Each row is where one point has got to under a steady rotation. How many steps took it there?
The counts run from 0 to 538.
[128 150 168 118 120  74 133 138 120 116 148 160 119 116 152 148 117 124
 125 113 121 135 150 163 151  95 192 105 159 104 132 112 131  85 115 106
 141 105  84 196  98 116  90 107  80 120 133 134 178 112  89 100 150 107
 115 139  97 110 116 117 136 118 131 107 181 156 129 158 118 135 185 182
 112 112 132 103  60 120 114 137 143]
206
[ 95 142 127 116 111 121 124 107 104  87 169 173  83 130 135 124 101 156
 115 104 133 150 123 156 190 123 111 117 133 108 133 101 100  84 126 109
 118  92 120 130 127 108  91 108 117 173 139 111 131 165  75 148 117  97
  90 131 169 114 123 122  90  80 144 122 156 166 134  97 128 146  95 128
 106 130 146 119 116 121 138 125  80]
153
[ 87 125 154  89 100 123 154 111 112 136 120 117 119 132 141 111 119 138
 127 123 117 107  94 162 121 108 139 136 146  74 143 133  95  77 112  89
 138 121 156 120 111 121  98 119 130 138 122 138  83 165  85 167 183  96
 109 173 116 114  93 123 146  67 128 126 193 141 175 130 116 187 120 162
 101 126 147 134 112 144 162 147 118]
411
[119 155 174 126 148 120 105 117 135  84 159 197 123 125 132 125  96 113
 115 115 147 106 157 181 151  97 151  99 125  95 147 132 104  83 126 105
 123 129  54 181 108 109  80 123  85 114 114 116 158 132  90 141 134  77
  89 137 143 120 156 129 129 116 111 118 134 141 119 129 161 145 140 148
 139 133 155 118  83 126 162 125 134]
480
[133 179 161 134 134 123 145 108 136 129 154 178 115 127 122 163 104 130
 127 129 134  84 111 136 164 144 164  88 145 121 132 116 156 132 124 116
  92 142  71 171 111 112  82  66 106 103 153 115 175 111  99 115 156  85
 107 153 158 118 122 107 118  81 151 144 148 168  85 121 149 146 152 174
  93 120 155 104  53 136 143 115 114]
66
[121 163 161 119 144 112 131  90 140 131 159 164 135 117 129 125  96 135
 130 119 120  99 121 134 148 132 152  88 118 117 128 114 136 120 126 131
 101 115  52 158 131 121  51 121  95 133 141 116 176 133  73 137 146  88
 119 155 128 146 105 109 103  76 111 123 142 154  97 149 164 165 161 172
 119 111 193 106  68 127 151 139 149]
71
[124 147 181 126 142  98 163 139 129 173 128 141 132 119 122 135 113 151
 139 122 121 134 100 149 124 120 183 117 151 108 143 133 137 117 140 116
 142 131 121 164 108 144 106  78 127  99 133 142 131 122  98 134 192  82
 145 152 125 138 102 125 117  86 144  99 177 199 131 154 106 163 165 188
  73 120 124 110  51 126 135 156 113]
218
[134 166 180  80 131  79 157  92 103 113 140 165 121 104 139 139 110 118
  97 118  92 111 125 121 162 151 157  98  99 108 117  91 143 106 124 134
 111 106  86 128 137 109 110 133 102 120 149 129 182 122  64 129 118 116
 123 166 133 100 115 125  87  79 147 125 171 170 117 118 166 157 174 149
  98 106 152 118 122 117 145 127 107]
111
[112 132 177 113 115  96 115 157  96 107 143 154 104 140 139 136  86 160
 168  99 124 170 144 181 137 113 161 105 171  80 148 104  79  87 119  95
 158 150 116 171 126 125 102 105 101 112 117 114 127 141  87 121 161  90
  92 140  96 146 111 131 108  88 135  86 159 160 139 127 128 130 139 148
  96 131 120 130 104 154 140 148 109]
171
[119 128 150  91  79  96 145 139 102 109 172 160 115 131 149 117 115 152
 135 144 100 119 138 179 126 116 109 134 168  77 150 133 100 111 114  87
 144 124 140 139 122 105  87  99 148 159 157 133 143 183  84 122 148  77
  58 112 128  97 100 113 112  78 159 138 186 151 155 131  98 144  98 174
 108 136 141 141  71 130 101 133 102]
187
[109 160 185 117 103 134 104 137 128  86 162 189 111 129 162 118  71 141
 141 127 147 134 147 184 163 127 138 118 150  69 157 115  85  90 124  93
 136 145 112 131  92 107  91 105 135 103 140 142 139 167 102 129 120  53
  64 129 140 106 124 150 127 104 142 117 128 160 155 109 132 129  86 122
 126 135 140 127  81 138 156 112  87]
322
[106 145 189 129 143 115 145 157 123 128 135 171 130 109 110 110 121 160
 116 116 138 116 151 170 116  82 146 136 111 108 185 158 108 139 128  86
 145 114 119 152 133  97  87 140  93 124 138 137 148 157 100 173 156  67
 106 164 134 131 138 125 105  94 148 133 138 189 118 107 158 180 139 178
 111 106 156 135  99 131 176 156 127]
489
[111 164 164  98 157 131 129 106 141 159 150 155 116 116 147 133 102 136
 157 109 124 117 124 172 138 150 122 121 146  59 149 141 117  71 119 107
 120 127  78 133 126 117 114 117 154 135 117 176 168 150  92 138 140  54
  99 142 129 122  99 134 121  71  92 140 166 181 143 141 149 173 185 146
  83 120 137 155  91 116 153 108 120]
458
[105 185 163  73 113  92 148  95 168 105 145 145 113 138 135 113  84 136
 130 145 105 125  83 147 155 139 139 128 157 114 121 124 118  95 112  94
 119 113 109 153 112 100  72 126 116 136 141 140 161 125  68 114 166  80
 140 152 137  91  62 131 145 103 135 109 153 124 139 147 149 148 153 150
 110 128 142 103  56 116 138 111 128]
374
[131 145 157 116 115  71 170 122  95 151 135 179 126 133 118 157 155 133
  98 138 136  81 139 129 126 124 179  99 113 106 154 146 136 120 135 113
 105 116 102 154 108 122 112 116  93 115 161  99 161 129  89 164 151 100
 100 151 137 150 122 104  90  71 151 150 154 193  94 116 135 181 126 183
  79 114 161 109  96 134 145 157 114]
73
[105 147 125 129 117 130 118 118 101 133 147 192  97 144 142 143 140 130
 111 133 149 116 135 165 148 123 124 134 138  95 145 152 111 100 117 103
  88 114 112 123 111 106 105 112 113 182 145 136 145 175 103 147 133  66
  62 145 174 101 114 120 108  50 106 174 151 189 155  92 137 192  90 164
  93 144 152 138 112 135 141 119 101]
467
[118 177 205 104 150 100 131 116 113  99 124 186  89 116 137 119 114  94
  80 121 138  93 120 139 158 151 157 121  98 105 162 134 126 107 132 104
 126 112  99 158 104 101 118 114  85 141 135 127 156 123  90 124 142  91
 126 183 173  82 142 117 123 111 139 125 162 158 109  75 165 177 167 132
 103 100 132 123 134 123 172 120 103]
291
[124 154 177  81 131 108 137  68 129  94 165 166 111 118 131 116  94 129
 102 122 104  92 119 135 165 161 145  76 115 111 127  88 133  98 116 129
 106 130  60 133 129 111  80 133 110 135 160 101 169 137  56 133 118 112
 106 148 146  95 102 121  95  89 127 120 167 132 123 122 181 150 153 135
 123 127 165 120 111 135 162 111 127]
110
[111 151 142 117 116  99 172 111 100  75 159 154  98 129 154 137 140 151
  80 120 135 119 112 156 165 100 141 150 120 132 150 142 136 117 126 102
 136  66 137 144  98 108  86 100 104 167 149 135 144 143  88 144 153  96
 124 127 151  96 134 109 122  97 170 132 177 161 156 130  95 166 120 182
 106 113 134 107  52  97 111 138  87]
197
[128 148 136 102  92  91 126 112 144 105 169 129 104 140 144 131 104 143
 134 124  90 157 110 148 165 117 126 140 155  98 129 126 117  77 123 100
 121  90  87 160 123 122  76 135  97 181 150 153 177 163  81 137 141 101
 121 138 101  97  92 114 113  83  92 124 167 149 167 160 126 163 146 159
 105 140 135 114  63 141 116 135 125]
194
[137 149 205 128 152 122 158 158 130 163 141 155 120 111 128 134 119 137
 117 111 134 104 111 152 130 149 154 147 121  84 142 147 117 128 134  89
 133 134 124 129 105 125 125  86 141 111 132 150 144 131 108 155 164  60
 105 147 129 129 118 136 119  77 140 125 181 196 120 121 108 173 179 160
  62 112 118 160 112 108 153 149  78]
454
[113 158 198 122 117  88 168 111 129 114 164 161 139 115 143 102  84 135
  95 124 134 140 130 148 159 123 169 142 138 122 150 130 108 120 144  99
 118 115 119 151  88 140  97 122 117  98 163 118 166 103  98 130 140  67
 132 119  93 129 128 123 124 110 173  85 158 162 116 163 110 138 129 135
 110 108 164  74  53  97 151 132  82]
358
[ 98 126 189 104 141  87 122 113 112  81 169 161 128 127 146 118  78 133
 126  76 131 167 150 173 165 102 142 118 139  93 159 109  91  55 116 110
 147 102 107 181 127 104  94 151  88 136 105 145 155 124  72 126 129 103
  96 141  91 126 123 127 117 119 120  70 167 149 127 154 146 148 157 160
 134 116 140 106  94 125 150 133 121]
166
[100 128 187 110 106 133 175 117 125 141 169 120 127 110 146 122 137 147
 108 126 105  91 119 143 110  99 131 149 112 105 162 116 111 150 119 107
 142 120 122 126 133 124  87  86 135 117 152 143 126 147  89 160 174  95
 103 118 121 132 108 113 128  81 166 135 189 176 136 163  99 169 145 175
 122  95 164 115  69 114 114 179  93]
225
[ 97 128 181 145 135 133 125 134  95 113 153 171 143  97 110 146 119 180
 127  78 123 125 147 172 163 121 112  99 102 101 170 110 107 119 136 102
 134 108 118 124 143 112 106 107 126 129 117 124 124 162  90 156 119 101
  83 142 148 130 153 119  79  61 141 121 160 217 122 103 144 171 143 154
 100  94 149 144 138 135 149 152  90]
304
[108 167 195 117 119 102 129 116 158 119 172 177 114 140 147  97  79 118
 126 123 150 127 145 147 150 152 115 145 129  68 154 142 102  85 152  79
 101 128  90 137  90 113 117 153 127 106 129 139 185 126  91 134 117  46
 111 125 110 106 123 155 115 118 132  99 141 151 102 138 141 147 132 124
 101 130 139 112  92 116 168  96  97]
318
[ 93 126 161  91 109  96 145 144 120 113 165 164 116 148 116  93  82 142
 147 119 144 126 136 178 114 112 124 140 162  94 166 137  89  87 114  54
 160 123 133 170 107  95  63 135 111 144 121 113 127 161  77 159 169  72
 106 139 121 120 116 120 116  89 144  95 161 139 117 127 114 150 118 147
 114 147 129 139  85 138 169 119 103]
176
[127 163 194 108 125  90 147 134 150 155 154 160 141 123 122 124 103 150
 157 126 121 106 160 152 108 140 134 141 136  69 150 147 123 125 134 108
 110 148  70 153 123 104 113 140 159 116 154 149 191 130 104 134 139  37
 110 130 102 118  99 146 111  77 149 134 150 184  94 135 152 165 171 168
  85 119 142 126  69 134 152 103 106]
498
[109 142 186 102 131  95 128 111 120  88 152 181 132 146 128 112  72 114
 120 103 130 101 151 135 148 136 165  92 132 100 137  90 125  90 120  98
 115 129  82 145  87 142  80 144 113  89 138 110 150 137  56 168 121  89
  96 150 120 114 147 141  95 106 135  89 154 142 130 135 147 129 121 126
 113 136 142 115 103 147 194 121 102]
121
[119 152 155 152 138 106 161  90 132 160 142 157 124 137 136 142 111 145
 108 122 150 120 118 131 144 133 175 116 109 129 132 135 121 122 131 118
  77 119  99 147 101 136  97 122 105 105 153 113 146 122 109 160 138  66
 132 153 140 151 116 114 122  75 152 128 144 185  87 129 141 167 127 144
  77 130 169  90  79 132 180 129  78]
78
[ 83 131 131 134 107 122 126 106 102 107 164 189 129 131 154 136 111 153
 136  95 157 153 160 182 155  80 138 111 173 102 159 111  93  75 124 103
 148  91 132 157 101 107 100 137 109 144 122 102 119 152  92 133 118 101
  87 136 141 126 141 122 118 100 146  84 160 166 106 120 118 175  73 152
 129 136 148  97 116 134 143 120  88]
164
[121 148 187 137 121 100 161 150 123 168 132 164 141 104 103 136 124 181
 138 113 135 142 137 142 115 100 146 124 134  89 172 150 129 124 134 105
 122 143 132 133 118 106 127 127 131 115 144 140 125 162 111 143 142  54
 115 154 138 152 102 144 106  75 159 133 138 230 107 111 131 195 135 157
  83 109 145 135  89 118 165 127  82]
494
[148 159 145  82 104  93 155 105 125 148 147 138 102 134 165 134 123 113
 107 160 100 114 113 136 130 138 165 127 125  86 111 131 135 103 127 106
  96 120  91 141  94 145 101 113 125 117 157 154 191 129  94 142 170  71
 116 134 104 103  95 121 135  73 115 155 189 156 162 145 120 154 145 167
  69 138 151 120  60 136 135 142 111]
234
[ 92 133 132  88  85 116 159  85 115 110 150 142 119 109 142 130 113 165
 124 106  87 108 115 158 163  94 133 103 141 119 156 102 140 104 104 117
 134  80 131 142 137  96  67 127 113 157 142 120 135 169  72 133 143 137
 104 154 144 126  84 108 111  67 141 139 197 172 148 141 134 168 110 180
 132 109 156 101  91 137 110 146 127]
383
[ 94 151 155 105 139 129 165  67 110 144 154 133  96 112 162 106 121 135
 100 127 121  63  91 148 161 150 131 144 123 101 144 109 121  99 110  87
 113 100 128 141 113 109 104  99 142 174 146 115 129 132  99 126 160 104
 112 132 183  94 117 111 156  89 158 146 200 164 128 137 118 201 138 162
 122 125 153 125 107 100 128 127  96]
421
[127 173 181 107 118  83 124 120 129 114 146 183 119 118 108 150 101 151
 136 125 115 150 141 152 172 124 155  93 160  99 142 108 136 122 134 120
 123 135  90 171 116 108 105 100 112 127 153 101 178 121  88  92 127 102
 121 127 155 112  94 128  87  91 179  94 154 202  88 104 133 140 127 162
 102 118 127  96  90 135 142  86  91]
341
[129 154 142  95 130  72 114  98 128 104 141 174 100 136 141 138 105 145
 141 101 114 175 143 145 176 136 129 112 150  90 115 108 112  46 123 106
 102 105  92 158 117 119 112 140 101 171 129 149 185 151  81 132 115 117
 120 156 121 118  96 118  96  85 120  92 161 163 147 113 156 165 153 147
  82 138 122 116  95 133 133 109  99]
155
